rotation steps, each row followed by its count of steps:
The counts run from 0 to 371.
[113 130 143  97 140  68 133 114 104  98  84 154 112 158 146 159 159 147
 126 157  89 107  98 123 110 128 106  99 148 158 133 130 145 146 108  91
 137 168 132 134 108  91 131 136 184  99 165 157 123  79 149]	19
[173 103 141 100 140 141 135 105  64 105 122 108 130 124 128 172 113  77
 156 137 112 119 160 131  86 107 151 105  86 124 123  94 143 136 166 119
 175  72 149 129 115 117 134  91 156 148 135 115 115 164 126]	89
[161 107 136 122 146 131 156 150  83 132 125 139 136 142  84 193 101 102
 162 120  93 107 127 129  99 155 107 156  65 125 150  98 147 135 121 124
 155  82 168 130  93 112 144 106 145 102 140 132  86 152 149]	325
[107 121 120 104 144 125 157 109  89  84 126 116 108 151 126 125 133 108
 136 166  73  98 135 102  50 118  87 140 108 111  90 128 107 157 130 143
 137 110 158 134 135 105 117 120 166  88 173 103 110 124 116]	150
[112 147 139 114 155  98 139 136 102  98  86 145 127 163 140 161 134 118
 128 119 101 105 133 121 123 172  81  91 121 177 129 124 141 140  81 116
 165 155 149 106 121 115 129 169 162 111 150 144  83  65 168]	21
[135 163 155 128 140 111 120 138 102  88 110  76 128 155 105 165 124 133
 109 139 130 132 182  81 105  91 114  94 103 147 123 123 141 155 145 112
 180  98 146 152 126 105  92 146 152 107 132 102  99 119 129]	28
[120 112 131 193 176 153 150 134  99 142  97 139 114 162 137 181 148 111
 111 153 103 130 175 149 148 131 126 129 154 133 145 103 150 167 132 103
 191 135 155 136 122 154 142 105 164 127 152 130 133 100 105]	241
[166 123 141  78 152  98 134 125 104  91 121 134  73 116 126 135 151 146
 124 167 109  92 105 106  79 115 110 118 135 156 134 115 154 155 127  97
 141 139 146 140 115  73  94 132 132  81 161 147 132  82 163]	295
[143 143 144 106 175  92 150 135  98 106  95 140  83 133 141 124 141 158
 135 143 101 116 121 113  92 152 106  85 137 179 119 114 149 136  99 113
 161 144 162 117 139 100  92 153 133 108 154 155 113  63 166]	157
[150 115 125 121 136 121 180 133  65  96 125 102 143 144 131 165 105 114
 189 119 114 111 126 120  78 136 119 117  98 131 133 106 147 118 142 120
 159  53 162 137  79 123 156 112 147 101 138 134 121 155 109]	327
[135  82 116 148 162 135 142  94 131  74 126 108 121 128 108 125 136 121
 109 138  87  49 149  97  89 126  80 125 109  97 136 151 143 149 180 116
 156 103 153 112 115 122 140  98 143 151 142  81 117 117 116]	249
[130 135 161 136 163 119 152 166  86 163 113 142  92 156  79 184 111 171
 145 123 107  88 141 157 107 162 123 166 116 137 154  90 151 154 116 107
 136 142 163 113 121 114  94 111 108 105 138 149 140  96 164]	319
[174 119 172 168 173 104 120 139  96 168 114 132  92 163  83 164 119 161
 143 137  82  87 147 162 107 158 144 143 113 141 134  93 151 141 123  97
 154 128 160 117 122 105 100  95 116 145 152 163 150 112 128]	78
[168 124 148 110 148 143 118 103  95 104 103 121  88  90 117 164 155 102
 117 131 105 125 171 119 102  78 161  67 117 150 114  98 141 167 154 124
 178 118 164 112 136 121 133 102 152 136 134  84 114 134 146]	371
[163  97 166 144 161  90 144 101 116 142  84 157 115 146 108 160 130 128
 136 114  57  80 123 172 131 175 124  97  97 146 132 108 152 126 124 103
 157 138 152  95 106 119 143  94 159 167 132 156 124 107 152]	360
[120 126 122 204 158 135 130 139 109 139  91 101 122 166 130 167 135 118
  91 126  92  80 151 131 126 159 129 103 156 134 166 115 167 136 145 109
 199 115 131 129 104 180 154 114 153 144 141 123 129  99 109]	102
[ 84 143 150 120 127 109 109 113  86  73 106  87 140 123 144 190 128 117
 140 138 156 126 174 117 103 107  93 103 143 166 137 122 150 164 164 125
 168 118 143 127 121 129 112 135 183 123 126 102 106 116 121]	267
[168 120 135  94 124 109 119 141  84 102 131 130  77 122 125 128 132 122
 126 117 113  54 100 107  70 132 169  81 146 135 141  99 168 124 124 103
 167 124 124 129 109 130 144 105 108 119 146 135 138 112 174]	334
[ 68 127 128 112 165 135 192 124 102 100  80 142 130 172 112 163 151 118
 129 133  71 127 145 118 128 127  80 133 108  96 137 135 138 160 143 138
 130 103 173 124 120 121 140 101 177  97 142  98 109  99 127]	145
[153 101 130 155 129 118 110 120 109 143 115 155  93 144 115 156 139 116
  84 131  90  64 114 130 104 140 162 102 149 130 150  83 157 149 119  91
 189 174 101 123 111 160 168  95 156 126 152 120 129 108 156]	98
[166 143 142  76 154 112 151 152  56 120 131 152  68 132 144 150 144 131
 164 146 133 125 131 127  74 120 157 103 153 152 116  93 148 138 102 106
 165 114 159 151 117 120 112 126 114  83 169 157 134  96 153]	55
[180 122 129  98 125 114 119 136  81 113 126 158  75 132 109 144 139 111
 116 128 105  69 103 115  75 129 169  96 132 130 135  96 155 135 103  96
 171 144 118 139 114 126 157 111 116 107 163 132 124 115 185]	335
[113 107 126 169 172 145 127 131 120 104  97 110 123 142 104 179 148 112
  89 135 101  90 145 128 152 126  90 145 146 111 187 136 179 153 175 116
 171 118 156 127  97 139 155  94 155 137 128  88 121 103 128]	244
[133 116 150 149 138  90 125  82 121 109  94 119 164 158 134 179 129 106
 124 130  67 115 145 119 126 135 102  77  89 161 124 123 133 144 139 117
 175 126 132 110  96 112 148 121 208 151 136 122  81 123 121]	124
[126 110 166 150 148 120 175 132  97 145 123 152 121 191  80 155 113 163
 109 131 112  99 158 123 104 132 117 158  84 112 132  58 123 165 117  88
 152 139 122 147 141 113  85 117 152  93 149 142 127  93 146]	38
[111 123 147 145 119  87 116  86 111  84  90 100 164 148 148 183 130 104
 151 146  94 106 151 118 103 133 100  77 113 169 122 138 135 150 143 115
 175 116 133 113  98 131 156 131 211 139 145 121 100 131 105]	125
[141 148 138 136 144 129 126 172  84  93 103 102 125 185  84 148 123 114
 117 106 124 103 174  86 119 142 120 118 102  96 146 127 171 118 140 106
 189  74 152 150 119 135 122 109 108 143 132 116 121 119 148]	67
[140 119 150 105 113 117 115 120  75  98 109 112  90 100 147 148 151 121
 143 114 114  77 145 119  69 102 174  43 153 144 123 107 157 139 148 118
 173 123 149 110 125 163 149  99 142 142 128 111 151 134 140]	232
[149 118 164 145 157 106 184 142  96 160 110 156 119 158  86 196 135 172
 157 107  97 127 126 151 129 138 120 141 104 139 156 113 155 143 118 104
 127 101 173 134  77 112 134  90 137  95 148 145 135 114 141]	321
[124 130 117 119 148 119 144 136  99  92 131  76 117 127 115 143 114 125
 124 160  87  70 112  96  45 129  75 138 115 140 121 133 133 144 148 141
 141  95 167 120 107 103 100 147 152  80 142  91 101 120 122]	289
[126  95 120 145 149 150 130 103 112  81 147 139  86 116 113 153 144 115
 143 147 105  84 183 112  87 108 105 144 129 110 119 158 129 168 149 117
 154 114 185 110 138 129 149  73 137 143 178  89 119 120 102]	110
[185 123 158 153 131 107 131 130 115 135 141 122  97 154  70 120 131 158
 121 114 100  70 165  86  74 126 155 112  84  94 105 121 130 137 116 108
 157 116 150 127 136 126 131  87  97 141 165 112 135 112 129]	73
[138 130 145 107 155  67 142 106 108  98  83 140 112 154 141 136 156 149
 116 156  72  94  92 114 111 129 112 100 144 156 133 114 144 137 121  87
 135 153 123 133 114  86  99 136 166 106 153 153 134  69 153]	18
[129 120 124 134 128 118 162 156  83 108 135  96 134 120 104 174 109 127
 182 116 118  87 119 114  55 153 100 126 111 148 148 121 142 126 126 136
 148  69 178 116  73 124 146 124 134  93 129 111 101 140 126]	187
[ 96 141 141 114 127 119  93 116  73  87 102  79 138 131 138 167 103  80
 133 141 112  92 177 130  88 136 102  94 127 157 121 118 144 150 157 131
 186 125 131 102 142 139 125 146 181 138 120 104  99 122 132]	127
[171 116 172 163 159  87 142 131 104 172 106 134 103 158  99 175 131 174
 161 142  82 108 136 166 117 143 148 123 115 140 143 115 153 137 131  96
 148 124 154 120  97 111 120  80 134 131 156 173 163 115 113]	79
[116  94 132 126 156 132 137  99  99  78 125 138 104 145 152  96 130 112
 147 165  83  78 174 130  64 139 107 129 116 104  94 115 126 142 150 119
 164 111 168 108 170 117 106 104 141 155 158 118 143  97 103]	252
